Where one turn sends some rows of the set: a few examples, then the rows asked:
N: [ 39   3  14 -41 -42 -33  -3  28  23  35 -13  21  20  -9   1 -30 -19   4
  -1   1  32  -1   5   2  -8 -34   1 -16]
Z: [ 14  -3  11  -7  -3   3  20   4  14  -4  17   6  -5 -12 -44 -36 -20  -6
  15   4 -13 -14   3 -14  -8  13   8 -26]
H: [ 15  -2  12  -7  -1   5  22   6  15  -3  18   6  -6 -12 -45 -35 -19  -3
  16   5 -14 -13   3 -16  -6  12   8 -25]
V: [-20   1 -10 -26 -22  24  13  -6  -1  30 -30   8   3 -20 -16 -19  34 -10
   4  18 -13  -3  -5   4 -18  -5 -31   1]
P: [ 16  13  15  10  -2 -40  22  14  -6  17  23  18  21 -20 -23   5  16 -23
  35  17  -9   2  17 -24  25  10  -8 -24]
E: [ 37   9  14 -26 -38 -33   1  19  27  41 -13  21   6  -6   2 -28   1   8
  -2  -8  25   7  11 -13 -11 -45   7 -20]
G: [-15  -2  -3 -44 -22  29  12  10  -2  23 -22  10  22 -27 -24 -18   9  -5
  11  35  -6 -11 -14  15  -7   4 -39   7]
F: [ -9  12   9 -38 -10  39  20  17   8  28  -7  13  17 -36 -34 -11  19  17
  20  40 -12  -4 -17  -4   9  -7 -38   6]
L: [  6   6   9 -30 -44 -18   7  10  19  66 -28  25  15 -31   3  -5  41   7
   5   7  12  14   8   0  -3 -31 -34   5]
B: [ 17   8  17   0  -4 -40  20  21  -8  13  25  18  31 -22 -25   4   2 -24
  36  25  -5  -3  13 -15  28  17 -11 -21]
C: [  6  -2   8 -44 -50 -19   2  18  15  59 -30  24  29 -33   3  -7  21   1
   6  15  19   5   3  15  -1 -21 -39   9]
M: [ 44  11  25 -42 -34 -25   2  38  30  36   0  24  23 -18  -9 -24 -20  21
   8  10  30   1   0  -7   6 -39  -1 -15]
A: [ 12   5  18 -47 -43 -12   7  30  19  60 -18  27  33 -42  -7  -3  18  17
  14  25  18   7  -3   7  13 -23 -41  10]
U: [ 15  -3  12  -9  -2   4  21   6  14  -4  18   6  -4 -12 -45 -35 -21  -4
  16   6 -13 -14   2 -14  -6  13   8 -25]
J: [ 12   6   8  10  -7 -46  18   7 -10  17  15  16  21 -15 -17   1  14 -35
  29  12  -8   1  20 -17  16  14  -7 -25]
T: [ 12  13  20 -34 -37 -11  12  22  25  66 -17  28  19 -40  -6  -1  37  22
  13  17  11  14   3  -7  12 -34 -37   7]
D: [ 43  17  25 -27 -30 -25   6  29  33  42   0  25   9 -15  -7 -23   0  25
   7   0  23  10   6 -21   3 -49   5 -19]
W: [ 14   2   9   0 -10 -45  16  14 -13  12  16  16  31 -17 -18   1   1 -36
  31  19  -3  -5  15  -8  19  20 -11 -22]
R: [ 14  -2  11  -6  -2   4  21   4  15  -4  17   6  -6 -12 -44 -35 -19  -4
  16   4 -14 -13   3 -16  -7  12   9 -26]
X: [-14  14   2 -20 -10  33  22   1   9  34 -15  12  -2 -28 -26 -13  44  13
  13  23 -19   4  -7 -15  -3 -17 -31   0]

M goes to N
G goes to V
U goes to Z
And these:
T goes to A
W goes to J

Where one turn sends some rows of the set: a few examples, then the rows asked:
lugal: [-10 -22   6   1  -2  -2 -23  -7  10   5   5 -46]
zefiv: [-13  11  -1  -2 -13 -29  -7  12  14  22 -13  14]
Ref: [-22  11  12  11 -28 -21   7  15   6 -25 -10   8]
notuz: [  3 -24  11   0  -3  -5 -19  -8  21  -3  14 -46]
Ponor: [  3 -32  15   4 -33  12  10 -15  25  -6   9 -30]
Gakal: [  9  -5  28 -17   0   5  33  -4  12  10  -3   5]
nid: [-21  -5 -12  15 -32  19   7  -3   3 -14  25  10]
kar: [ -9  13 -12  24 -15 -26  26  10   2 -18  -6   2]
zuno: [ -9   4  16 -39 -18   0  -7  17   0   7  -1 -27]
zeg: [-15  18 -18 -36 -25   1   7   8  12 -18   5 -28]
leda: [ 16  21  -5  10 -29 -20 -18 -11  37  -5   7   2]
tinov: [ -2 -21  31   2  -3  10  14 -25  30  -7  -6  -8]
feva: [-13 -26  -5   5   0   0 -18 -13  11   2   7 -45]
Bere: [ 17   3  -6  -1  12   9   9 -40   9 -18 -11  -4]
kos: [-17   9  -9   2 -39  19  13   3   4 -18  18  12]
vusif: [  0  13  15 -39 -14  -2  -5  17   1   6  -5 -30]
rez: [ 17  -5   8 -25 -13  15  19  13 -14  15  10   2]
bino: [ 25  14 -23 -13  13  -3  -3 -13  11 -12  -4 -33]
fesel: [-13   6 -23  15 -31  16  20  -4   5 -16  20   7]
Saza: [  5 -36   8  18 -29  -5  12  13  24 -14  -2  -6]
tuni: [ 19   4 -20  -3  -2  24  -4 -27   5 -22 -13  -6]
Kanar: [-18  -5  -3  16 -20 -33  -6   0  32  17  -9  -4]
ris: [ 14  17 -29  -8   9  -4   4 -11   6  -2 -10 -41]
fet: [ -1 -29  32   0 -16   2  11 -25  23  -5   8 -19]
Zusuz: [ 13  19  -2   3 -16 -16 -27   1  14   9  14  17]
rak: [ 17  -7 -19  14  -9   4   2  -2  16 -36 -22   7]
zus: [ -9  18 -18   9 -11 -28 -10  -6  28   5 -25   5]
nafi: [ 16 -10   0  -6 -13   0  13  30  -6  -6  -8  20]
disu: [-22  -4   1  32  -9 -20  -1   7  -3 -18  -1   7]
rafuf: [-13  -5 -39  -2  -3  -5  10  -4   5  -2  21 -36]
tebib: [ 14   6  16 -39  -7  -5  -4  19   1   6   7 -23]
fos: [ 14   2  21 -29  -3   2  26  -3  -7   9   3   6]
pazep: [ 12   0   5  -1  20  14  18 -27  12  -7 -14   7]
Merok: [-31 -12  -8 -19 -10   5 -25   6  -3  -7  18 -21]
lapeb: [ 13   6  -1  15 -26 -26  -9   2  27  18  24   1]
sis: [ 12  20 -31 -17   4  -1  10  -8   4  -4 -11 -36]

sis goes to zuno
rez goes to Ponor
fos goes to fet
And these:
Kanar goes to zus
kos goes to nid
kar goes to Ref
leda goes to Zusuz
nafi goes to Saza
rafuf goes to zeg
bino goes to tebib
pazep goes to Gakal
ris goes to vusif

Where one turn sends some rows of the set: a few examples, then the rows asked:
gasa: [-17 -19   6 -24 -26 -18  30 -10 -21 -23   7  27  13  14  -6  -6  22]
Supud: [-24 -31 -16   9   6 -41   6   9 -63   2   8 -12   5   4   5   0   7]
Vuve: [ 19 -28  -2  -3  -5 -28   4 -12 -19 -16   8 -14   2  -6  13 -37  40]
kig: [-16  -7  -4  13  -8 -27 -21 -28  -6   1  25 -15  25 -14  18  -5  15]
lif: [-12 -40 -13  19  26 -35   4  19 -30  10 -19 -13 -16  -2  13 -14  -3]
tuga: [-19  18 -10  30 -18 -23   5 -11 -16 -18 -20  -5 -11  -3   6  -6  34]
melok: [-16  -2  -3 -26   7 -26   6 -16  32   2  -6   3   3   7  -3  16  10]
Fon: [-21   0  -2 -19  26 -21  19  15 -12  25 -14  37  15  15  -7  -1  -6]
sise: [-17 -32 -16   2  32 -35  -7  15 -19  14 -11  -9 -19   9  26 -11 -11]
leso: [-15 -21   7  -4 -26 -14  49   3 -17  -9  -4  24  17  -9  -7 -22   7]
bamu: [-18  36  -9  -7  19  -8  17 -25 -28   6   4  -6  11   2   8 -25   6]
dibar: [  5 -22   5   1 -15 -26  24  16 -23   0 -21  13   3   2   6  37  20]
Gitif: [ -5   5  14  30 -15 -28  11   0  -4 -26 -19  -5 -13  15  27 -16  24]
nimag: [  8 -21  -1   5 -12 -27  -9 -25 -18 -13  17 -22  16 -11  15  -8  33]
limoz: [-18  -9   1 -33 -11 -24   7 -21   5 -17   6  19   7  23  -4  15  22]
Refo: [-31   1 -10  -8   9 -14   8   3 -20  21 -10  35  18   3  -8  23  -3]
vifuz: [-18  -7  -9   3   9 -27  -7   0   3  13  14  10   9  -7  16 -61   9]
Kibuk: [-29 -22 -18  -8  12 -41  -6   6 -53   9  16  -7   0  16  18   4  -2]
lera: [-19 -10  -6   4 -12 -19  11   4 -24   9 -16  24  13  -3  -2  42   9]
rali: [-26 -21 -17 -11  25 -39 -13   8 -31  12   8  -5 -11  18  26   0 -11]
Venag: [ 17 -23  12 -11   1 -34  37  27 -14   4 -23  14  -1  13   6  12  15]
rud: [-13  -3  -2  -6   7 -23  25  -3  35  16 -16  -1   6 -18  -5  -1  -4]
bim: [-16 -39 -13  22  14 -40  11  15 -51   3 -10 -16  -5  -5   4 -10   6]
kevo: [  4 -13   9 -20  22 -30  34  27  -8  18 -20  26   5  21   1  -7   3]
deni: [-30   0  -7  12   2 -27 -20 -14   3  14  23   2  23 -13  18 -30   2]
lume: [ -2  23  15  -7  21 -12  24 -13 -17  -1   3  -7   9  18  26 -33  -5]
Tetum: [  6 -20  -5  -3   7 -28   5   1  -8  -1   5   2  -1  -5  14 -63  28]
Zuf: [-26  32 -21  10   0 -13   7 -25 -28  -3  -9  -4   1  -9  -3 -10  26]
Nen: [  3   9  27  12   2 -22  21   1  -5 -16  -6  -6  -3  26  36 -29   2]
bik: [-11 -14   3   4 -10 -16  47   7   9  11 -15   9  14 -26  -6 -21  -5]

Venag goes to dibar
tuga goes to Zuf
Supud goes to Kibuk
And these:
kig goes to deni
limoz goes to melok

Where one turn sends some rows of the set: a few examples, then the rows asked:
nidu: [ 12 -20  -1  20  10  39  15  -7  10   3  28 -22]
lolos: [ 24 -12   1  25   2  -3  13 -43 -29  34   8 -28]
gani: [  6 -32  20  28   9  -7  -5   6 -35  12  29 -11]
sep: [ 17 -32   6  -9  35 -13   0   1   9  12   5 -15]
Mok: [ 22 -21  11  13  -7 -16  -9  -2 -33  26 -11 -31]
ranid: [ -4 -35   0   0  19 -22  11  -3   5  27  15   0]
Subuv: [ 31 -32   9  40   5  34  -8  15  12  19 -10 -12]
Dida: [ 13  -2  -3  45 -26  12  -3 -11  20   2   5 -21]
budis: [ 20 -11   6  15  28 -17  -7 -41   5  36 -14   0]
rore: [  6 -22   5  35  14  33  -4  -6  25  13   9 -44]
Safir: [ -2 -36   6   9  26 -24  -8  -1  19  32  -4 -22]
fufif: [-13 -24  -3  40  -3  26  12 -11  17  25  24 -23]
lani: [-15  -9   6  31  16  18   7  -4  18  45 -11   0]
rezig: [ 19  -7  -8  37  24  -9  25 -19  12 -14  12  -1]
varo: [ 23 -13   4  33   5  -5   2 -42 -20  38  -3 -41]
Zuva: [ 26 -10   5   8  30 -14  -4 -40   1  30 -11   2]
limaf: [ -1 -11  -7  56  15 -20  17 -21  22   6   3  -8]
gatib: [ 20  -9  -1  46  31 -11   6 -17  26  -9  -7 -23]
kabov: [ 28 -31   4  34  -3  35   8  13   1  17   7   8]
nuta: [ 18 -21   9  13 -11 -18  -6  -3 -35  29  -7 -26]
ropo: [ 24   0  -1  38 -19  17  -5 -10  19  -7   3 -24]
Kov: [ -2 -23  16  33  33   0 -20 -38  -3   5 -29 -14]
keped: [ 5 -5  4  9 23 29 19 -2  5 23  3 13]
tenot: [  8 -19  11  14  32   8  -1 -38 -20 -10  -9   7]
moko: [ 18 -34   1  41   9  15 -11  -1 -19 -24  -3   1]
betim: [ 24 -21   9   9  -8 -15  -5  -2 -37  24  -7 -26]
mego: [-18 -24   8  34  16  -6   0 -42 -15  14 -10  10]
tobu: [ 11  -6  12  17  35  29  -3   1  20  24 -20 -14]
Zavo: [  6 -37   5  58   7   8 -24  -2  -7  -9 -18 -13]
modim: [ 18 -32  26  27  22  -3 -20   9 -27   4  15 -30]
soko: [ 12 -34   5  50 -10  26   0  11  10  33  -3   0]
katuz: [ -5 -37  -3  56  -5   4  -7  -5 -17  -6   0   8]
gom: [ 19 -11   4  12  25 -17  -1 -42   0  36  -8   7]
goged: [ -2 -35  24  42   9 -13 -19   6 -23  23  14 -28]
sopar: [ 36 -11   5  21  12   3   6 -40 -25  25   1 -38]
pilo: [ 19   0  -4  37 -25  16   3 -11  14  -6  11 -14]

betim goes to nuta
nidu goes to fufif
And these:
sopar goes to lolos
kabov goes to soko
gani goes to goged
rezig goes to limaf
moko goes to katuz
keped goes to lani
ranid goes to Safir
budis goes to Zuva
ropo goes to pilo
tenot goes to mego

